-4.88,4.70,-4.89,5.01,5.07,-4.94,-5.03,-4.99,5.17,5.20,-4.67,5.29,-5.06,4.87,5.12,5.05
5.35,-5.45,5.35,-5.43,-5.43,5.33,5.40,5.35,-5.49,-5.49,5.35,-5.50,5.40,-5.41,-5.52,-5.48
5.22,-5.32,5.23,-5.30,-5.29,5.20,5.27,5.21,-5.35,-5.35,5.23,-5.35,5.27,-5.28,-5.39,-5.35
5.07,-5.06,5.07,-5.17,-5.19,5.08,5.16,5.11,-5.27,-5.28,4.99,-5.32,5.17,-5.10,-5.26,-5.21
-5.28,5.35,-5.28,5.37,5.38,-5.27,-5.35,-5.29,5.44,5.45,-5.26,5.46,-5.34,5.34,5.46,5.42
-5.04,5.06,-5.05,5.14,5.15,-5.05,-5.13,-5.08,5.23,5.23,-4.98,5.27,-5.13,5.08,5.23,5.18
-5.36,5.42,-5.35,5.44,5.46,-5.35,-5.42,-5.37,5.52,5.53,-5.34,5.55,-5.42,5.41,5.53,5.49
Rows and columns are numbered from 1.
The top-right entry is 5.05
Read off the entry in row 2 and column 1.
A: 5.35
The bottom-left entry is -5.36
The entry just right of 5.11: -5.27
The entry at row 1, column 1: -4.88
Read off the entry in row 1 and column 2.
A: 4.70
The bottom-right entry -> 5.49
Read off the maximum.
A: 5.55
The entry in row 1 and column 3: -4.89
Read off the entry just left of -4.94.
A: 5.07
Read off the entry just left of 4.99.
A: -5.28
Read off the entry directly above -5.36.
A: -5.04
Read off the entry directly below the smallest entry.
A: -5.39
The entry directly above the smallest entry is 5.12
The entry at row 2, column 3 is 5.35
The top entry of the column that holds the largest entry: 5.29
The entry just left of 5.55: -5.34
Read off the entry directly above the largest entry.
A: 5.27
The smallest entry: -5.52
Read off the entry in row 3 and column 1.
A: 5.22
Read off the bottom entry of the column that holds the smallest entry.
A: 5.53
The entry directly below -5.03 -> 5.40
The entry directly below -5.21 is 5.42
The entry just left of 5.34 -> -5.34
The entry just right of 5.22 -> -5.32
Read off the entry at row 2, column 2.
A: -5.45

data =
[ 1.50 -4.90  5.41  0.16 -0.22  5.76 -1.18  0.84 -5.52 -3.30  5.68 -6.25
 -1.48  6.22  1.64]
The minimum -> -6.25
Give the entry just left of -6.25.
A: 5.68
Give the entry just right of -5.52.
A: -3.30
The entry just left of 5.41 -> -4.90

X =
[[-0.29 -1.81  3.99  0.05  2.15  1.37  0.97  2.11]
 [ 0.03  1.82  0.26 -1.18 -0.56 -1.31 -0.59 -1.69]
 [-0.84 -1.58  3.43 -1.18  5.64  5.01 -1.33  5.69]
 [ 0.05  2.27  0.15 -1.35 -0.75 -1.50 -0.74 -2.14]]
Counting starts at 1.
What is the top-left entry? -0.29
What is the entry just left of 2.27? 0.05
The entry at row 3, column 1 -> -0.84
What is the entry just right of 3.43? -1.18
What is the entry directly above 2.27? -1.58
The entry directly above -0.84 -> 0.03
The entry directly below -1.31: 5.01
The entry in row 2 and column 3 -> 0.26
The entry in row 1 and column 3 -> 3.99
The entry directly above -1.58: 1.82
The entry directly above 0.15: 3.43
The entry just left of the largest entry: -1.33
What is the smallest entry? -2.14
What is the entry just left of the smallest entry? -0.74
The entry directly above the largest entry -> -1.69
What is the entry just right of 3.99? 0.05
The entry just right of -0.75: -1.50
What is the entry in the top-right corner? 2.11
The entry at row 1, column 2 -> -1.81
The entry directly above -0.75: 5.64

Questions about the row below.
1) Find the minimum.
2) Find the 2nd entry from the right.
3) Find the entry just left of 6.02.
4) Find the first entry from the left.
5) Find the last entry.
[0.26, 3.56, 0.87, -5.40, 6.02, -6.55, -0.40, 6.96]
1) -6.55
2) -0.40
3) -5.40
4) 0.26
5) 6.96

m =
[[-6.13  0.83  0.44 -5.17 -0.32 -1.35  3.63  0.24 -2.13]
 [-6.08  0.81  0.43 -5.13 -0.33 -1.34  3.58  0.23 -2.12]
 [-6.16  0.83  0.44 -5.19 -0.32 -1.35  3.65  0.24 -2.14]
 [ 6.98  0.23  0.60  6.05  1.34  2.34 -2.50  0.80  3.10]
 [-6.07  0.81  0.43 -5.12 -0.32 -1.34  3.58  0.23 -2.12]
 [ 7.14  0.26  0.64  6.19  1.39  2.40 -2.52  0.83  3.18]
 [ 7.38  0.28  0.67  6.40  1.45  2.49 -2.58  0.87  3.30]
 [-6.16  0.83  0.45 -5.20 -0.32 -1.35  3.65  0.25 -2.14]
 [-6.18  0.84  0.45 -5.22 -0.32 -1.35  3.67  0.25 -2.15]
 [-6.22  0.85  0.46 -5.25 -0.32 -1.36  3.70  0.25 -2.16]
 [ 7.28  0.27  0.66  6.32  1.43  2.46 -2.56  0.86  3.25]
 [ 7.40  0.28  0.68  6.42  1.45  2.50 -2.59  0.88  3.31]
 [-6.04  0.79  0.42 -5.10 -0.33 -1.34  3.55  0.22 -2.12]
 [ 7.43  0.29  0.68  6.44  1.47  2.52 -2.59  0.89  3.33]
 [-6.21  0.84  0.46 -5.23 -0.32 -1.36  3.69  0.25 -2.15]]
Counting starts at 1.
What is the entry directly below the smallest entry?
Answer: 7.28
The entry in the top-left corner: -6.13
What is the entry at row 1, column 2?
Answer: 0.83
What is the entry directly above 6.05?
Answer: -5.19
What is the entry at row 3, column 1?
Answer: -6.16
The entry directly below -5.17 -> -5.13
What is the entry just right of 2.52?
Answer: -2.59
What is the entry at row 2, column 3?
Answer: 0.43
What is the entry directly above 0.42?
Answer: 0.68
The entry in row 2 and column 2 is 0.81
What is the entry just right of the centre entry?
Answer: -1.35
The entry just left of 3.18 is 0.83
The entry in row 2 and column 1 is -6.08
What is the entry directly below -2.50?
Answer: 3.58
The entry in the bottom-left corner: -6.21
What is the entry in the top-right corner?
Answer: -2.13
The entry just left of 2.52: 1.47
The entry just right of 6.98: 0.23
The entry in the bottom-right corner is -2.15
What is the entry directly above the largest entry?
Answer: -6.04
The maximum is 7.43
The entry directly below -2.16 -> 3.25
What is the entry just right of 0.67?
Answer: 6.40
What is the entry directly below the centre entry?
Answer: -0.32
The entry directly above the centre entry is 1.45
The entry directly below -2.52: -2.58
The entry at row 1, column 3 is 0.44
What is the entry just right of the smallest entry?
Answer: 0.85

B =
[[-23.972  26.220   9.819   2.798  15.229  -5.160  -9.361   7.947   7.848]
 [-14.411  18.615  30.871  -6.024   1.262   2.066  22.264   3.440   3.758]
 [ -6.118   6.915  17.401   8.459  10.657  -1.489  10.232   0.577  17.067]
 [ -1.571   7.987  11.992  12.505   9.586   4.981  12.478   6.791  15.002]
 [ 11.576  -1.379   8.644   7.181   6.677   5.723  15.879   3.765  10.359]
 [  9.678   7.548   6.027  12.248   2.093   3.554  10.695  14.173   8.984]
 [  4.795  -0.865   7.423   3.498  10.300   9.345  10.052   9.859  15.369]
 [ 21.481   5.763   7.379   3.803  -6.615   7.510   5.643  14.884   9.943]
 [ 16.707  -6.379   8.640  -7.950   0.846  25.408   7.777   4.758   4.136]
 [ 28.377   9.019  16.752  -8.934 -24.280  12.648  -0.630  26.934   5.026]
 [ 14.566  -7.214 -11.092  -6.504  -3.307  20.984  -4.987  20.059  -9.310]
 [  7.407   5.248  -1.867  -6.161  -3.000   1.699  -5.251  29.867   9.170]
 [-13.916 -29.818 -15.026 -12.706  15.072  -1.133   2.409  -7.406
  -11.076]]
What is the entry just left of 9.345?
A: 10.300
The entry just left of the largest entry -> 18.615
The entry just left of 6.027 -> 7.548
The entry just left of 7.181 is 8.644
The entry just right of 12.648: -0.630
What is the entry just left of 12.478?
A: 4.981
What is the entry just left of 6.791?
A: 12.478
The maximum: 30.871
The median entry -> 6.791
The entry just left of 16.752: 9.019
What is the 3rd entry in reading order?
A: 9.819
The entry just right of -0.630 is 26.934
The entry just left of -7.214 -> 14.566
What is the entry just right of the smallest entry?
A: -15.026
What is the second entry in reading order?
A: 26.220
The entry just right of 14.173 -> 8.984
What is the entry just left of 5.723?
A: 6.677
The entry just left of the centre entry -> 3.498
The entry just left of 29.867 is -5.251
